Each row is where one point has got to under a steady rotation. How many steps took it there?
The counts run from 0 to 479.
[ 1.19  1.23  1.95  0.26 -0.21 -1.60 -1.29  0.67  0.54  2.38 -0.46  0.76
 -2.15 -0.23  3.52 -1.35  1.45  2.54  2.41 -1.80  0.02  0.86  2.15 -0.92
 -2.32  0.26 -0.78  1.56  3.40 -3.06 -0.23 -0.77  0.53  1.77  4.54  0.46
 -0.13 -0.83  0.84 -2.26 -0.09 -0.09 -1.82]	108
[ 1.50  1.96  0.63 -0.27 -1.06 -1.97 -2.67  1.22  1.96  1.64 -2.13  1.46
  0.52  1.21  3.62 -2.91  2.48  1.75 -0.20  1.04  0.82 -0.16  1.28 -1.85
 -2.88 -1.65 -1.94  1.57  3.20 -1.77  1.53 -0.81 -1.06  0.09  3.65  0.34
  2.03 -1.22  0.94 -0.10  0.23 -1.40 -1.01]	323
[ 1.63  3.20  1.28 -1.25  0.51 -3.23 -2.64  1.32  1.75  2.43 -2.51 -0.10
 -1.20  1.00  0.18 -1.49  2.22  1.52 -0.26  1.05  0.03  0.69  2.16 -1.59
 -0.36 -0.08 -2.24 -1.83  1.51 -0.94  3.28 -0.24 -1.90 -1.06  2.88  1.20
 -0.02 -1.58  0.94  1.08 -0.93  0.54 -3.66]	378
[ 1.44  1.29  0.84 -1.08  2.41 -2.29 -1.25  1.15  0.75  1.39 -1.47  1.25
  1.99  3.13  0.65 -1.24  1.40  2.54  1.22 -0.43 -0.29  1.97  3.38 -1.72
 -0.58  0.10  0.27 -0.85  2.09 -2.41  0.67  0.47 -2.13 -1.88  4.81  2.10
  0.41  0.16  1.32  0.27  0.00 -1.05 -1.24]	117
[-0.33  0.50  2.47 -2.47  0.37 -0.12 -1.79  1.18 -0.33  0.37 -2.23  0.81
  0.90  2.60  4.63 -1.28  0.78  1.29  2.05 -1.31 -0.20 -0.73  3.55 -1.75
  0.75 -2.61 -0.32  0.95  2.84  0.77  0.38 -0.81 -0.84 -0.87  3.64 -1.25
 -0.80 -0.37 -1.61 -1.55 -2.22 -0.84 -1.31]	87
[ 0.02  1.95  2.07  0.43  0.32 -2.50 -2.21  0.67  0.87  2.75 -0.89  1.45
 -1.02 -1.26  3.58 -1.45  1.36  2.17 -0.62 -1.14  0.92  0.32  1.52 -0.27
 -2.24  1.01 -2.00  0.40  2.80 -2.24  0.82 -2.73 -1.31  2.03  3.32  0.98
  1.42 -1.46 -0.05 -2.33 -0.52  0.30 -2.32]	256
[-1.27 -0.34  3.01 -2.94 -0.03 -1.63 -1.32  0.59 -0.02  3.22 -1.19 -1.68
 -0.40  1.28  2.40 -2.17  2.93  1.41  0.88 -0.03  0.72  1.19  2.44 -3.26
  0.68  0.63 -1.12  0.33  1.86  0.28  1.85 -0.75 -2.20  0.48  2.95 -0.62
  1.29  1.59  0.81  0.33  0.87 -1.12 -4.03]	157
[ 0.94  1.35  1.05 -0.44  2.11 -2.86 -2.67  1.53  0.88  2.33 -1.72  1.85
  0.44 -0.21  3.54 -2.15  1.50  2.74  0.51 -2.18  0.56  1.30  1.08 -0.15
 -3.29  0.06 -1.78  0.66  1.81 -1.09  2.05 -2.66 -1.54  1.29  2.82  0.35
  1.56 -0.36 -0.25 -2.07 -0.27 -0.62 -1.03]	130
[ 0.36  3.97  1.88 -1.66 -1.05 -1.20 -2.21  0.50 -0.56 -0.13 -1.71  0.89
  2.54  1.92  2.97 -0.76  0.99  1.68  2.27 -0.26 -0.96 -0.82  3.53 -1.30
 -1.03 -1.23 -1.07 -1.91  3.24 -0.41 -0.63  0.17 -0.56 -3.00  3.15  0.74
  2.25 -0.44 -0.63 -1.02 -0.91  0.15 -1.93]	119
[-0.14 -0.76  1.10 -2.52  1.78 -0.76 -1.48 -1.19  1.23  2.44 -2.43  1.84
 -1.03  1.29  2.45  0.15 -0.39  0.16  1.82 -2.04  0.85  1.49  3.90 -2.95
  0.27 -0.04  0.32  1.74  2.37 -3.94  1.46 -1.81 -1.87 -0.88  2.61 -0.89
 -1.44  0.19  0.76  1.68 -0.80 -1.46 -1.72]	239
[-1.40  1.02  1.78 -2.98  3.08 -1.10 -1.58 -0.62 -1.32  2.10 -1.22  0.54
  1.01  0.57  2.37 -1.55  0.75  1.25  2.80 -0.45 -0.64  0.54  2.70 -1.53
 -0.31  0.73  0.39 -2.47  1.71  0.98  1.49 -2.48 -2.81 -0.08  3.01  1.66
  2.00  0.34  0.48 -2.12 -0.58 -0.79 -3.99]	247
[ 1.11  2.43 -1.01 -2.01  1.65 -1.27 -1.86 -2.28  0.92  1.55 -2.16  1.74
  0.26  1.59  0.84 -0.94 -0.20  0.76  0.82  1.79  0.42 -0.07  2.56 -1.85
  1.23 -1.54 -0.02 -0.64  2.25 -2.21  1.08 -0.89 -3.19 -1.55  2.46  1.50
  1.24 -1.42  3.06  1.02 -0.23 -2.17 -3.38]	332
[-0.57  1.62  2.32 -0.69  0.03 -0.63 -2.63  1.59 -1.31  1.26 -1.77  0.76
  2.28  1.08  4.25 -0.63  1.93  1.30  1.41 -2.59 -0.69  1.72  3.02 -2.04
 -0.97  0.96  0.17 -0.47  1.54 -2.10  1.17 -0.88  0.04 -0.77  4.54 -0.78
  1.29  0.99 -0.63 -1.68 -1.42 -1.09 -0.43]	28
[-0.15  2.54 -0.29 -2.10  1.71 -0.92 -2.56 -0.68  1.55  1.79 -3.41  1.07
  0.78  1.46  0.74 -1.16  0.82 -0.07  1.01  1.65  0.33 -0.63  3.99 -2.90
 -0.74 -1.04 -0.15 -2.19  2.18  0.15  1.77 -0.71 -2.76 -1.46  1.48 -0.09
  1.02 -1.59 -0.61  0.90 -0.92 -1.28 -3.65]	57
[-0.25  3.20  1.61 -1.72 -1.78 -0.57 -2.82 -1.92 -1.79  1.67 -1.05  0.83
  0.46  0.14  4.67 -1.06  1.06  1.70  2.52 -2.12 -0.26  0.45  1.03 -1.19
 -0.86 -0.66 -1.19 -0.35  1.55 -2.60  0.25 -1.40  0.50 -0.38  2.69 -1.54
  3.16 -0.36  2.31 -2.21 -1.33 -1.96 -1.41]	200
[ 1.07  5.35 -0.67  1.00  1.15 -0.39 -3.02 -1.15 -0.25  0.52 -0.90  2.11
 -0.01 -0.44  3.50  0.05  0.08  1.96  1.79 -1.11 -0.93 -1.28  2.97 -0.83
 -0.84 -1.06 -0.21 -0.84  2.26 -1.96  0.19 -1.65 -0.89 -1.01  3.50  0.81
  1.33 -3.92  1.30 -2.04 -0.89 -1.18 -0.58]	358
[ 0.04 -0.07  1.48 -2.14  0.29 -1.21 -2.42 -0.46 -0.77  0.73 -0.91  1.66
  0.63  0.67  5.39 -0.52  0.58  2.03  2.12 -2.90 -0.65  0.75  0.99 -0.97
 -1.57 -0.25 -1.45  1.47  2.68 -3.45  0.59 -1.85 -0.44 -1.56  3.47  1.00
  0.44 -0.22  2.07 -0.81 -1.81 -0.43  0.24]	325
[-0.14  2.60 -0.25 -2.82 -0.42 -1.49 -3.68 -3.06  0.43  2.65 -1.78  1.48
  0.56  0.61  1.19  0.72  1.20 -0.09  1.77  0.02  0.70  0.31  1.06 -2.43
  0.04 -1.59 -0.94 -1.81  0.81 -2.57  2.46 -1.40 -1.79 -2.33  1.33 -1.67
  1.03 -0.78  2.95 -0.30 -1.61 -2.90 -1.93]	11
[-0.25  1.90  1.03 -0.39  1.16  0.30 -1.32 -0.37  1.10  3.13 -1.98  1.07
 -2.16  0.21  1.68  0.35  0.49  0.20  1.97  0.41  0.52 -1.61  3.92 -2.58
  1.26 -0.74  1.97  0.89  2.33 -0.75  1.80 -2.16 -1.69  1.42  3.81 -1.46
 -0.38 -0.96 -0.06 -0.99  0.60 -2.64 -4.61]	21
[ 1.88  2.77  0.21 -0.32  0.41 -2.20 -1.97  0.45  1.49  1.41 -1.66  1.44
  0.02  1.20  4.42 -2.84  0.99  2.35 -1.45 -0.18  1.09 -0.47  2.10 -0.50
 -0.19 -2.13 -2.04  1.78  3.15 -1.24 -0.01 -0.90 -2.19  1.05  3.09  0.33
  1.70 -2.56  1.40 -1.02  0.27 -1.03 -1.50]	449
[ 1.88  4.11  0.83  0.62 -0.27 -3.32 -2.54  1.75  1.21  1.53 -2.62  1.76
  0.50  1.74  2.08 -0.89  1.29  1.63 -1.87 -1.11  1.89 -0.52  3.12 -1.07
  0.78 -1.48 -0.57  1.58  2.31 -1.33  0.91 -0.52 -1.89  0.02  3.01 -1.51
  1.80 -0.45 -0.16 -0.13  0.84 -1.70 -1.62]	345
[ 0.08  1.31  1.39 -0.29  1.41 -1.85 -3.30  0.98  1.35  2.22 -2.33  1.58
 -1.12  0.40  1.65  1.82  0.65  0.28 -0.08 -2.54  0.55  1.10  3.52 -2.26
  1.25  0.78  0.32  1.05  1.60 -3.57  2.92 -1.85 -1.55 -1.06  3.74 -0.36
 -2.34 -0.15 -0.43  0.71 -1.13 -0.92 -0.94]	343
[ 1.01  4.16  0.24  0.69 -0.14  0.75 -2.57  0.04 -0.81  1.40 -1.78  1.52
  1.04  1.38  2.30 -0.77  1.10  1.34  1.51 -0.31 -1.14  1.15  3.48 -1.62
 -0.92 -0.32  0.95 -3.04  1.61 -1.84  0.25 -0.20 -0.04 -1.09  4.63  0.23
  0.43 -2.30  0.23 -2.43 -2.51 -2.05 -1.18]	335
[-0.08  1.56  2.18 -2.69  1.50 -1.65 -2.05 -1.34 -0.04  1.63 -0.21 -0.39
 -2.36 -0.26  4.44 -1.36  0.01  2.10  3.73 -2.11 -0.59 -0.48  2.58 -0.97
 -0.59 -0.74 -2.70 -0.42  2.49 -0.70  0.03 -1.33 -1.09 -0.19  1.84  0.35
 -0.54 -2.87  0.96 -1.20 -1.59  1.22 -2.35]	167
[ 0.88  0.82  0.30 -2.30  1.63 -1.64 -2.65 -1.22  0.87  1.87 -2.49  1.15
 -1.98  0.40  3.11  0.40 -0.60  1.02  2.31 -2.92  0.16  0.46  2.41 -1.67
  0.91 -0.92 -1.35  2.21  1.45 -3.60  2.40 -1.79 -1.71 -1.31  1.46 -1.29
 -0.81 -0.48  1.88  2.52 -0.52 -1.24 -1.25]	388
[ 0.87  1.42  1.90 -0.10  0.07 -1.46 -1.25  0.03  0.59  2.83  0.27  0.17
 -2.87 -0.20  3.27 -2.09  1.38  2.62  2.16 -0.06  0.08  0.86  2.60 -1.26
 -1.47  0.36 -0.49 -0.35  3.10 -1.60 -0.62 -0.90 -0.32  2.02  4.86  0.51
 -0.05 -1.94  0.89 -3.04 -0.26  0.08 -3.27]	360
[-0.72  2.76  0.59 -1.23  1.20  0.50 -1.87 -1.71  0.02  2.28 -1.48  0.48
 -1.47  0.67  1.70  0.29 -0.37  0.26  2.93 -0.93 -0.09 -0.45  4.85 -2.97
  1.72 -0.84  1.65 -2.10  1.52 -0.34  0.28 -0.63 -1.35 -0.35  2.51 -2.61
 -0.88 -2.43 -0.43 -1.22 -1.38 -2.10 -3.34]	272
[ 0.45  2.02  1.15 -0.44  2.51 -2.23 -2.80  0.68  0.79  2.13 -1.09  1.23
  0.58 -0.53  3.37 -2.15  2.25  2.12  0.64 -0.72  0.84  0.08  1.90 -1.00
 -3.64 -0.24 -1.27 -0.85  2.40  0.07  1.07 -2.58 -1.74  1.80  2.77  0.35
  1.36 -2.63 -0.56 -3.15 -0.43 -0.39 -1.59]	382
[-0.12  0.14  0.35 -2.99 -0.06 -0.64 -3.39 -1.64  0.19  2.52 -2.70  1.03
 -1.16  0.54  2.64 -0.13  1.19  0.41  2.16 -1.59 -0.35  1.25  0.96 -2.67
 -0.22 -0.88 -1.33  0.82  0.75 -3.37  3.48 -1.77 -1.01 -1.99  2.38 -1.49
 -0.40  0.24  2.57  1.69 -1.89 -2.25 -1.29]	262
[-1.10  2.32  0.79 -1.50  1.05 -1.71 -1.73 -2.15 -0.07  1.94  0.15  0.84
  1.13  0.31  3.66 -0.85  1.16  1.88  3.38 -0.28  1.23 -0.18  2.62 -2.18
 -2.79 -0.40  0.27 -0.82  2.80 -0.98 -1.00 -1.00 -1.75  0.13  1.90 -0.66
  3.17 -0.82  0.97 -2.72  1.04 -1.90 -2.31]	75
[ 0.62  2.45  1.59 -1.56  0.05  0.22 -1.89  0.06 -1.74  1.42 -2.05  1.99
 -0.21  1.00  3.89 -0.72 -0.68  2.03  3.34 -3.50 -1.16  0.67  2.46 -0.55
  0.13 -0.49  0.88  0.52  2.10 -1.81  0.52 -1.15  0.75  0.25  3.80 -1.46
  0.88  0.90  0.02 -2.20 -1.10 -1.85 -1.81]	303
[ 1.75  1.99  1.35 -2.18 -1.19 -2.20 -1.73 -0.34 -0.41  1.27 -0.47  0.71
  1.22  3.16  3.36 -2.16  1.16  2.99  2.17 -1.56 -0.16  2.30  1.90 -0.67
  0.17 -1.46 -1.51 -1.11  2.46 -2.37 -0.78  1.54  0.08 -1.28  3.93 -0.07
  0.80 -0.10  2.49 -1.77 -2.02 -1.79 -0.32]	393
